In the data rows, 500 means zero.
Each row below has a hidden score, from 0 to 20, with 10 about the middle. What is it? The score is a weighted sum of the row's numbers plus the product of two more (or one squared), each taken from its middle value.
[348, 573, 264, 420, 226, 535, 684, 639, 662, 403, 491, 440, 622, 473, 412,
 639, 468, 471, 327, 421, 329, 623, 685, 424] ~ 8
[214, 310, 561, 608, 310, 399, 492, 508, 469, 687, 474, 282, 674, 378, 403,
 518, 378, 310, 303, 448, 331, 396, 529, 561] ~ 10
[692, 708, 433, 304, 451, 494, 786, 551, 671, 268, 594, 550, 571, 355, 315,
 681, 256, 379, 369, 254, 461, 610, 709, 424] ~ 13
[356, 713, 753, 681, 566, 429, 463, 599, 692, 619, 223, 194, 654, 639, 353,
 673, 666, 517, 444, 562, 449, 367, 405, 611] ~ 5
[412, 448, 622, 377, 315, 502, 641, 576, 686, 800, 534, 329, 517, 509, 295,
 649, 372, 347, 479, 808, 358, 468, 548, 585] ~ 11
[374, 453, 589, 556, 672, 387, 499, 509, 258, 570, 411, 366, 528, 518, 544,
 355, 614, 496, 726, 454, 717, 502, 241, 591] ~ 8
[619, 548, 323, 367, 423, 442, 616, 471, 848, 405, 622, 603, 454, 284, 258,
 647, 329, 354, 337, 435, 286, 488, 615, 302] ~ 14
[430, 715, 647, 471, 442, 389, 328, 311, 447, 514, 363, 518, 923, 349, 449,
 540, 460, 391, 474, 575, 541, 590, 710, 576] ~ 10
[653, 389, 643, 704, 730, 491, 424, 452, 322, 643, 612, 442, 488, 564, 696,
 339, 693, 608, 632, 416, 578, 496, 157, 654] ~ 9
[375, 655, 282, 409, 265, 537, 720, 453, 702, 436, 576, 556, 588, 341, 392,
 669, 258, 419, 355, 362, 343, 550, 666, 388] ~ 8
[704, 291, 628, 516, 597, 481, 441, 627, 311, 578, 531, 457, 519, 575, 629,
 386, 642, 493, 804, 400, 518, 424, 155, 410] ~ 13
[323, 439, 782, 689, 408, 543, 214, 594, 597, 517, 117, 296, 606, 436, 477,
 529, 451, 559, 511, 591, 554, 429, 546, 752] ~ 13
[245, 351, 298, 287, 495, 532, 678, 561, 605, 373, 716, 483, 320, 696, 598,
 551, 591, 718, 687, 435, 332, 397, 409, 301] ~ 7
[280, 381, 268, 231, 351, 334, 699, 483, 483, 551, 587, 507, 484, 474, 398,
 738, 457, 493, 368, 464, 493, 596, 510, 444] ~ 10
[421, 405, 653, 445, 403, 499, 509, 549, 781, 779, 143, 278, 634, 394, 165,
 615, 504, 432, 452, 228, 401, 764, 493, 796] ~ 17
[594, 549, 433, 409, 271, 615, 704, 437, 738, 220, 643, 459, 300, 265, 330,
 581, 240, 359, 334, 434, 284, 564, 583, 401] ~ 14
[404, 713, 564, 576, 626, 469, 459, 450, 431, 527, 426, 448, 308, 588, 569,
 343, 640, 628, 687, 698, 703, 719, 481, 428] ~ 5
[655, 679, 418, 322, 296, 490, 732, 645, 816, 244, 719, 553, 478, 409, 386,
 653, 333, 542, 367, 660, 379, 502, 676, 512] ~ 9
[280, 548, 712, 484, 551, 426, 321, 628, 549, 639, 605, 744, 352, 579, 752,
 221, 590, 673, 626, 487, 814, 459, 558, 639] ~ 8
[293, 548, 535, 709, 570, 459, 479, 558, 373, 790, 435, 554, 380, 550, 704,
 373, 398, 710, 564, 739, 614, 611, 512, 504] ~ 7
[579, 349, 606, 647, 698, 530, 425, 530, 308, 685, 503, 696, 352, 684, 688,
 345, 550, 544, 552, 676, 537, 296, 383, 474] ~ 12
[627, 353, 259, 573, 385, 446, 521, 377, 369, 508, 524, 521, 490, 672, 517,
 322, 520, 475, 723, 539, 566, 552, 347, 550] ~ 11
[304, 480, 548, 511, 280, 538, 419, 614, 537, 520, 75, 394, 729, 548, 335,
 596, 393, 408, 320, 583, 296, 440, 505, 659] ~ 15
[461, 577, 378, 334, 305, 496, 734, 288, 706, 410, 364, 483, 515, 350, 426,
 673, 429, 568, 339, 511, 295, 606, 675, 453] ~ 10
[551, 724, 569, 467, 364, 511, 678, 405, 693, 266, 305, 484, 584, 277, 264,
 644, 527, 292, 360, 349, 398, 551, 689, 401] ~ 9
[637, 213, 382, 450, 595, 553, 421, 432, 346, 649, 678, 427, 655, 447, 514,
 429, 500, 456, 388, 617, 570, 357, 660, 650] ~ 12
[466, 361, 315, 291, 526, 601, 770, 711, 577, 258, 821, 455, 217, 643, 455,
 501, 460, 704, 517, 422, 404, 470, 593, 384] ~ 11
[525, 505, 634, 504, 494, 489, 311, 512, 287, 690, 385, 450, 325, 740, 589,
 516, 492, 388, 555, 460, 652, 543, 537, 423] ~ 12
[306, 660, 515, 661, 501, 145, 826, 633, 334, 315, 460, 776, 509, 448, 657,
 357, 532, 503, 593, 398, 656, 382, 429, 850] ~ 5
[347, 364, 645, 649, 670, 312, 504, 649, 430, 503, 410, 641, 400, 758, 564,
 407, 479, 598, 625, 695, 621, 358, 352, 640] ~ 9
[529, 451, 361, 353, 515, 573, 624, 293, 451, 392, 597, 639, 393, 321, 437,
 415, 495, 570, 369, 644, 590, 568, 651, 147] ~ 13
[637, 572, 692, 589, 415, 429, 534, 547, 555, 453, 345, 326, 714, 311, 451,
 519, 590, 131, 332, 366, 540, 792, 676, 384] ~ 8
[401, 396, 431, 471, 605, 176, 334, 320, 377, 626, 504, 574, 268, 547, 658,
 481, 408, 494, 336, 516, 423, 304, 426, 507] ~ 6
[595, 354, 329, 305, 565, 464, 471, 455, 656, 445, 717, 411, 468, 544, 494,
 524, 523, 543, 650, 812, 471, 393, 563, 361] ~ 7
[346, 471, 507, 470, 313, 610, 576, 337, 650, 440, 402, 426, 635, 298, 430,
 643, 502, 248, 406, 407, 695, 738, 691, 458] ~ 10
[474, 598, 429, 455, 405, 437, 565, 376, 594, 607, 482, 471, 662, 527, 369,
 675, 539, 514, 236, 325, 479, 736, 748, 473] ~ 7
[311, 399, 481, 648, 614, 506, 382, 427, 332, 534, 349, 385, 542, 587, 669,
 330, 689, 653, 552, 372, 546, 328, 536, 482] ~ 10
[428, 373, 686, 727, 518, 531, 344, 350, 321, 572, 339, 494, 454, 330, 587,
 347, 646, 409, 443, 569, 628, 475, 603, 606] ~ 16
[404, 539, 556, 794, 762, 358, 424, 682, 512, 671, 654, 810, 505, 544, 552,
 400, 632, 544, 527, 696, 713, 380, 405, 481] ~ 3
[668, 317, 536, 551, 722, 747, 506, 676, 306, 692, 628, 556, 489, 603, 738,
 315, 690, 511, 735, 459, 590, 514, 187, 535] ~ 12
[408, 426, 318, 523, 530, 179, 386, 575, 401, 343, 464, 570, 410, 456, 736,
 547, 620, 502, 440, 506, 677, 312, 545, 607] ~ 6
[563, 350, 367, 595, 739, 567, 496, 312, 292, 458, 714, 608, 439, 479, 541,
 481, 502, 467, 654, 421, 411, 278, 340, 351] ~ 10
[720, 327, 639, 499, 836, 561, 354, 457, 344, 482, 585, 618, 528, 690, 715,
 348, 686, 428, 542, 484, 642, 390, 269, 592] ~ 9
[651, 433, 724, 731, 507, 159, 540, 482, 464, 541, 348, 544, 414, 604, 549,
 345, 516, 448, 548, 708, 567, 442, 451, 624] ~ 11
[678, 406, 580, 622, 470, 217, 432, 375, 456, 690, 240, 743, 527, 537, 420,
 554, 630, 553, 447, 470, 764, 292, 409, 597] ~ 18
[395, 759, 540, 526, 330, 463, 523, 457, 517, 318, 470, 536, 780, 394, 272,
 642, 440, 187, 446, 454, 327, 715, 664, 593] ~ 9
[609, 512, 283, 250, 393, 549, 706, 577, 579, 353, 650, 444, 457, 523, 440,
 713, 503, 815, 500, 488, 476, 347, 597, 371] ~ 10
[347, 481, 468, 317, 319, 334, 586, 605, 579, 313, 603, 609, 541, 418, 393,
 759, 284, 321, 256, 310, 366, 571, 613, 450] ~ 7
[366, 572, 656, 676, 586, 326, 519, 857, 332, 521, 346, 527, 402, 510, 493,
 351, 467, 496, 575, 604, 712, 456, 477, 387] ~ 8
[473, 509, 479, 380, 609, 481, 631, 457, 399, 430, 629, 263, 326, 616, 565,
 564, 511, 478, 589, 714, 420, 426, 524, 306] ~ 6
[516, 518, 635, 694, 691, 649, 355, 650, 408, 504, 404, 551, 298, 655, 704,
 326, 655, 561, 679, 545, 733, 477, 326, 451] ~ 8
[691, 539, 490, 409, 428, 456, 257, 314, 415, 435, 638, 244, 621, 555, 416,
 531, 517, 229, 496, 309, 415, 451, 591, 523] ~ 9
[608, 631, 387, 146, 375, 615, 785, 533, 792, 354, 547, 299, 479, 487, 254,
 675, 426, 462, 413, 499, 255, 541, 555, 519] ~ 11
[595, 720, 474, 416, 329, 378, 522, 492, 634, 334, 687, 297, 540, 468, 385,
 522, 270, 547, 333, 621, 212, 481, 635, 466] ~ 8
[503, 644, 725, 735, 598, 335, 363, 468, 379, 535, 453, 638, 393, 467, 521,
 421, 469, 501, 571, 611, 872, 479, 441, 714] ~ 6
[613, 388, 604, 361, 404, 570, 477, 684, 534, 653, 236, 205, 474, 523, 424,
 654, 292, 138, 360, 660, 423, 537, 442, 715] ~ 13
[434, 445, 587, 469, 651, 727, 293, 318, 347, 715, 519, 528, 601, 592, 760,
 383, 619, 530, 758, 437, 592, 504, 154, 403] ~ 10
[249, 383, 787, 662, 507, 341, 335, 497, 557, 667, 125, 404, 642, 572, 391,
 523, 472, 311, 419, 471, 631, 560, 457, 548] ~ 13
[604, 499, 486, 651, 619, 372, 466, 631, 306, 534, 531, 410, 428, 730, 604,
 343, 606, 631, 666, 588, 580, 417, 338, 588] ~ 9
[370, 484, 693, 754, 605, 552, 372, 515, 543, 782, 337, 727, 541, 588, 224,
 468, 579, 566, 408, 615, 805, 428, 447, 665] ~ 11
[504, 498, 533, 338, 452, 627, 461, 450, 366, 426, 295, 512, 627, 90, 327,
 692, 511, 350, 348, 575, 509, 464, 595, 466] ~ 18
[766, 541, 355, 348, 565, 327, 356, 317, 439, 404, 534, 578, 464, 401, 379,
 486, 443, 609, 492, 657, 440, 297, 612, 693] ~ 15
[512, 530, 177, 410, 367, 394, 620, 524, 646, 453, 579, 463, 534, 401, 383,
 720, 268, 412, 355, 413, 241, 629, 560, 401] ~ 18
[671, 456, 550, 355, 606, 545, 452, 729, 391, 446, 662, 244, 98, 459, 638,
 521, 775, 474, 503, 550, 615, 363, 447, 420] ~ 9
[501, 520, 642, 543, 567, 454, 380, 541, 267, 659, 385, 436, 403, 742, 673,
 377, 694, 570, 616, 363, 487, 477, 565, 486] ~ 13
[648, 465, 485, 592, 574, 457, 545, 724, 295, 803, 299, 563, 496, 630, 742,
 349, 618, 674, 635, 464, 660, 349, 313, 479] ~ 12
[470, 474, 566, 760, 677, 476, 518, 793, 386, 511, 394, 547, 341, 622, 678,
 321, 465, 704, 542, 426, 673, 319, 314, 365] ~ 8
[268, 419, 534, 730, 645, 495, 560, 682, 380, 764, 513, 651, 342, 614, 673,
 386, 557, 618, 532, 744, 667, 375, 391, 529] ~ 7
[525, 803, 559, 420, 339, 334, 426, 483, 596, 560, 566, 265, 754, 279, 445,
 534, 320, 310, 337, 578, 443, 747, 659, 569] ~ 5
[553, 593, 585, 640, 470, 510, 632, 509, 520, 288, 391, 457, 489, 314, 297,
 683, 768, 142, 289, 316, 559, 729, 592, 508] ~ 9
[472, 601, 290, 329, 272, 496, 599, 646, 733, 520, 569, 558, 457, 489, 292,
 569, 516, 552, 342, 550, 248, 369, 690, 510] ~ 12
[162, 436, 499, 596, 534, 289, 425, 494, 364, 508, 419, 621, 379, 725, 492,
 531, 642, 490, 695, 453, 510, 406, 386, 658] ~ 9
[517, 317, 553, 611, 739, 778, 460, 583, 399, 618, 689, 551, 644, 670, 695,
 291, 674, 666, 765, 514, 597, 486, 261, 552] ~ 10
[417, 273, 261, 465, 606, 727, 642, 452, 358, 372, 784, 508, 380, 595, 545,
 472, 475, 664, 526, 616, 439, 307, 428, 274] ~ 8
[374, 533, 578, 713, 570, 515, 595, 593, 267, 621, 421, 501, 507, 688, 649,
 372, 574, 771, 657, 551, 719, 504, 410, 539] ~ 9
[433, 317, 502, 665, 470, 452, 359, 355, 458, 644, 556, 327, 357, 533, 448,
 428, 550, 424, 590, 468, 441, 354, 525, 343] ~ 9
[571, 719, 834, 506, 372, 484, 309, 360, 630, 728, 281, 461, 761, 331, 161,
 627, 576, 593, 384, 252, 547, 501, 556, 716] ~ 14
[486, 607, 389, 401, 197, 533, 645, 422, 940, 460, 383, 368, 415, 500, 316,
 578, 459, 387, 494, 729, 360, 479, 459, 565] ~ 8
[564, 473, 229, 396, 447, 472, 753, 411, 609, 247, 627, 659, 413, 322, 368,
 669, 351, 368, 465, 665, 455, 524, 626, 522] ~ 11
[202, 521, 609, 618, 672, 570, 567, 577, 394, 639, 555, 540, 368, 645, 762,
 287, 508, 578, 698, 574, 689, 474, 220, 517] ~ 3
[349, 485, 318, 217, 249, 500, 604, 637, 768, 338, 559, 384, 591, 355, 368,
 673, 348, 541, 269, 492, 364, 403, 539, 409] ~ 7
[440, 437, 474, 537, 532, 485, 457, 389, 364, 742, 421, 609, 356, 645, 777,
 344, 697, 811, 675, 569, 563, 375, 415, 616] ~ 14
[650, 336, 571, 559, 716, 690, 339, 456, 288, 485, 602, 450, 425, 610, 701,
 344, 344, 560, 645, 556, 547, 598, 252, 345] ~ 10
[701, 442, 801, 469, 591, 554, 467, 551, 380, 473, 535, 307, 509, 633, 864,
 458, 636, 557, 733, 355, 643, 442, 277, 339] ~ 12
[574, 629, 368, 347, 321, 580, 696, 521, 596, 374, 591, 423, 536, 387, 377,
 747, 341, 390, 306, 454, 345, 398, 680, 613] ~ 11
[514, 446, 472, 590, 688, 502, 337, 387, 332, 554, 668, 630, 759, 640, 564,
 450, 602, 761, 748, 465, 462, 596, 289, 293] ~ 8
[424, 578, 541, 282, 299, 472, 706, 581, 639, 238, 449, 384, 512, 272, 266,
 684, 410, 398, 369, 365, 462, 574, 663, 503] ~ 10
[599, 347, 467, 550, 692, 534, 557, 638, 272, 468, 746, 534, 229, 526, 556,
 307, 734, 696, 653, 475, 507, 543, 260, 387] ~ 12
[592, 593, 449, 335, 281, 513, 673, 507, 652, 357, 491, 499, 342, 379, 466,
 726, 314, 487, 197, 472, 381, 498, 653, 444] ~ 9
[525, 684, 302, 359, 361, 451, 621, 579, 635, 413, 682, 354, 565, 272, 252,
 480, 306, 527, 533, 597, 477, 574, 675, 540] ~ 16
[352, 451, 583, 561, 653, 467, 726, 801, 349, 743, 398, 571, 432, 505, 705,
 268, 625, 604, 684, 692, 691, 515, 387, 585] ~ 10
[326, 655, 291, 339, 285, 573, 689, 711, 696, 314, 640, 585, 448, 381, 420,
 695, 385, 639, 265, 510, 237, 436, 642, 715] ~ 15
[486, 535, 299, 428, 369, 677, 691, 509, 593, 372, 656, 531, 505, 167, 472,
 595, 378, 588, 471, 387, 174, 415, 688, 331] ~ 17
[517, 123, 542, 457, 597, 655, 642, 483, 457, 450, 664, 551, 272, 747, 700,
 393, 651, 644, 642, 643, 436, 409, 418, 372] ~ 18
[757, 450, 244, 575, 589, 625, 336, 478, 324, 469, 766, 680, 437, 590, 635,
 484, 590, 612, 563, 635, 262, 443, 520, 487] ~ 19
[452, 554, 432, 212, 337, 536, 741, 428, 647, 477, 417, 512, 382, 346, 442,
 676, 424, 385, 350, 537, 318, 526, 685, 373] ~ 12
[646, 358, 624, 620, 655, 894, 488, 567, 326, 557, 664, 626, 447, 651, 774,
 376, 679, 579, 743, 478, 716, 637, 235, 549] ~ 11
[464, 484, 629, 725, 610, 366, 649, 582, 571, 533, 301, 772, 672, 515, 382,
 380, 762, 598, 647, 512, 787, 371, 558, 615] ~ 12
[412, 753, 381, 402, 299, 402, 567, 424, 612, 283, 381, 657, 590, 319, 462,
 697, 441, 414, 263, 432, 473, 649, 707, 584] ~ 7
[527, 524, 571, 567, 755, 541, 581, 430, 160, 566, 539, 575, 533, 684, 510,
 296, 586, 463, 626, 455, 439, 444, 305, 400] ~ 9
[521, 340, 375, 481, 666, 624, 610, 595, 551, 531, 703, 648, 323, 728, 557,
 282, 299, 668, 735, 529, 540, 383, 402, 354] ~ 10
[359, 396, 257, 579, 598, 480, 535, 336, 399, 402, 378, 538, 529, 430, 424,
 558, 578, 504, 511, 433, 494, 317, 538, 229] ~ 9
[416, 600, 457, 311, 296, 533, 725, 637, 686, 499, 497, 502, 238, 308, 442,
 704, 316, 527, 406, 450, 253, 523, 691, 656] ~ 16
[539, 658, 348, 311, 282, 572, 649, 654, 661, 444, 603, 328, 485, 296, 364,
 651, 394, 478, 316, 582, 274, 463, 620, 372] ~ 11
[681, 472, 686, 541, 692, 605, 176, 480, 394, 614, 572, 556, 462, 638, 800,
 275, 608, 489, 736, 453, 568, 436, 292, 613] ~ 10
[443, 613, 250, 380, 452, 607, 632, 434, 686, 355, 567, 366, 585, 242, 410,
 652, 293, 357, 341, 409, 455, 412, 695, 456] ~ 13
[477, 563, 500, 580, 511, 264, 467, 239, 521, 442, 210, 368, 731, 503, 406,
 650, 310, 502, 281, 358, 525, 542, 518, 517] ~ 5
[394, 675, 648, 421, 442, 477, 412, 414, 638, 747, 388, 490, 682, 344, 452,
 643, 587, 172, 337, 532, 551, 918, 692, 676] ~ 7
[589, 352, 579, 403, 640, 713, 295, 594, 447, 583, 668, 442, 559, 692, 741,
 351, 513, 647, 755, 654, 601, 495, 483, 403] ~ 10
[740, 498, 600, 607, 683, 689, 438, 466, 410, 481, 712, 610, 481, 635, 738,
 328, 650, 440, 757, 391, 644, 466, 103, 549] ~ 8
[405, 509, 469, 334, 318, 540, 680, 313, 763, 439, 628, 447, 516, 316, 356,
 683, 345, 277, 376, 410, 326, 582, 661, 391] ~ 6
[591, 443, 508, 517, 680, 605, 361, 480, 412, 496, 561, 537, 358, 718, 733,
 431, 584, 451, 688, 480, 701, 466, 189, 305] ~ 5
[436, 702, 416, 343, 321, 640, 394, 470, 786, 514, 489, 552, 666, 325, 311,
 691, 259, 316, 309, 397, 369, 448, 649, 334] ~ 9
[570, 409, 438, 301, 318, 359, 531, 496, 579, 372, 673, 494, 485, 463, 511,
 596, 452, 622, 428, 507, 259, 619, 631, 149] ~ 11
[837, 447, 573, 632, 673, 532, 323, 440, 299, 683, 540, 562, 552, 668, 697,
 414, 559, 634, 721, 437, 441, 604, 277, 470] ~ 13
[479, 562, 999, 546, 422, 398, 279, 254, 436, 545, 362, 698, 732, 228, 507,
 360, 534, 133, 447, 373, 419, 782, 497, 632] ~ 19
[701, 199, 420, 505, 433, 761, 563, 683, 493, 593, 778, 416, 261, 646, 635,
 390, 680, 738, 577, 600, 510, 388, 424, 321] ~ 13
[643, 333, 471, 613, 631, 672, 356, 395, 326, 628, 483, 583, 585, 708, 708,
 422, 609, 578, 739, 435, 539, 720, 190, 468] ~ 11
[440, 640, 543, 548, 331, 387, 459, 217, 648, 462, 338, 381, 809, 258, 294,
 570, 571, 221, 405, 517, 557, 543, 551, 692] ~ 7
[327, 350, 562, 667, 658, 465, 543, 519, 610, 587, 272, 621, 393, 556, 611,
 331, 694, 515, 671, 598, 813, 538, 460, 476] ~ 9
[307, 464, 290, 327, 386, 559, 597, 505, 520, 271, 578, 315, 404, 391, 444,
 667, 629, 575, 503, 393, 179, 470, 598, 497] ~ 12
[422, 541, 318, 357, 275, 606, 506, 708, 735, 486, 398, 495, 373, 377, 512,
 694, 420, 346, 325, 593, 319, 387, 645, 416] ~ 11
[519, 448, 576, 621, 731, 565, 446, 447, 302, 729, 560, 521, 565, 779, 652,
 332, 569, 483, 647, 352, 582, 538, 209, 489] ~ 6
[475, 347, 151, 551, 397, 615, 525, 418, 560, 404, 616, 567, 442, 354, 324,
 450, 554, 587, 426, 754, 398, 425, 541, 295] ~ 11
[533, 617, 311, 289, 226, 490, 747, 635, 758, 316, 629, 484, 465, 354, 388,
 629, 369, 550, 277, 529, 144, 510, 546, 511] ~ 12
[642, 331, 351, 378, 640, 678, 619, 558, 462, 484, 675, 533, 310, 749, 708,
 371, 525, 660, 736, 497, 438, 355, 314, 356] ~ 10
[410, 409, 295, 305, 361, 657, 779, 544, 654, 337, 558, 561, 546, 525, 522,
 742, 317, 429, 479, 487, 351, 499, 710, 673] ~ 11
[676, 771, 743, 479, 444, 518, 403, 344, 752, 489, 421, 491, 795, 443, 408,
 640, 318, 197, 262, 541, 561, 691, 634, 345] ~ 3
[668, 709, 726, 532, 602, 373, 494, 319, 454, 468, 471, 589, 847, 495, 388,
 478, 326, 431, 599, 310, 724, 753, 625, 854] ~ 9
[665, 744, 415, 391, 228, 536, 690, 525, 751, 326, 446, 528, 639, 317, 460,
 568, 445, 486, 442, 295, 446, 495, 762, 404] ~ 10
[632, 451, 725, 714, 432, 396, 337, 175, 666, 453, 500, 631, 922, 335, 378,
 539, 296, 335, 332, 377, 492, 725, 574, 490] ~ 7
[517, 540, 557, 665, 582, 347, 227, 544, 457, 548, 476, 447, 306, 643, 613,
 162, 457, 582, 501, 552, 519, 450, 336, 435] ~ 7
[589, 503, 748, 509, 347, 391, 365, 301, 615, 588, 282, 505, 675, 323, 331,
 603, 618, 257, 411, 340, 530, 630, 679, 666] ~ 16
[701, 324, 542, 540, 668, 366, 52, 217, 567, 434, 589, 567, 656, 652, 525,
 443, 458, 364, 466, 552, 381, 499, 483, 654] ~ 10
[502, 658, 392, 517, 300, 373, 473, 248, 587, 444, 531, 634, 788, 396, 297,
 589, 450, 231, 477, 465, 329, 596, 622, 475] ~ 7
[508, 448, 612, 647, 558, 579, 449, 563, 323, 488, 557, 623, 545, 698, 769,
 213, 712, 482, 701, 492, 586, 375, 253, 406] ~ 11
[570, 561, 390, 255, 369, 425, 579, 592, 589, 428, 634, 521, 370, 613, 338,
 591, 423, 395, 473, 560, 275, 449, 698, 540] ~ 11
[335, 534, 428, 698, 696, 575, 462, 703, 426, 596, 465, 565, 386, 700, 691,
 388, 549, 621, 688, 540, 699, 507, 290, 383] ~ 6
[508, 620, 385, 541, 606, 370, 422, 404, 230, 402, 544, 581, 621, 562, 583,
 463, 665, 537, 530, 459, 660, 255, 498, 327] ~ 7
[605, 636, 475, 280, 336, 506, 857, 676, 594, 343, 533, 513, 420, 566, 406,
 613, 306, 490, 272, 596, 358, 514, 710, 657] ~ 10
[583, 466, 403, 353, 300, 414, 794, 539, 460, 248, 585, 415, 470, 310, 446,
 569, 414, 520, 342, 513, 580, 530, 655, 377] ~ 11
[693, 637, 505, 188, 272, 385, 653, 587, 751, 367, 302, 477, 464, 414, 451,
 618, 373, 454, 390, 500, 161, 448, 608, 579] ~ 13
[532, 823, 527, 343, 285, 515, 535, 590, 720, 289, 382, 371, 594, 299, 413,
 655, 473, 526, 222, 570, 327, 479, 679, 551] ~ 9
[375, 728, 601, 665, 488, 571, 155, 476, 499, 441, 227, 399, 909, 495, 337,
 523, 371, 510, 549, 427, 613, 728, 536, 716] ~ 13
[276, 475, 508, 568, 581, 413, 262, 535, 274, 559, 253, 545, 666, 421, 660,
 432, 629, 459, 509, 395, 816, 521, 517, 740] ~ 10
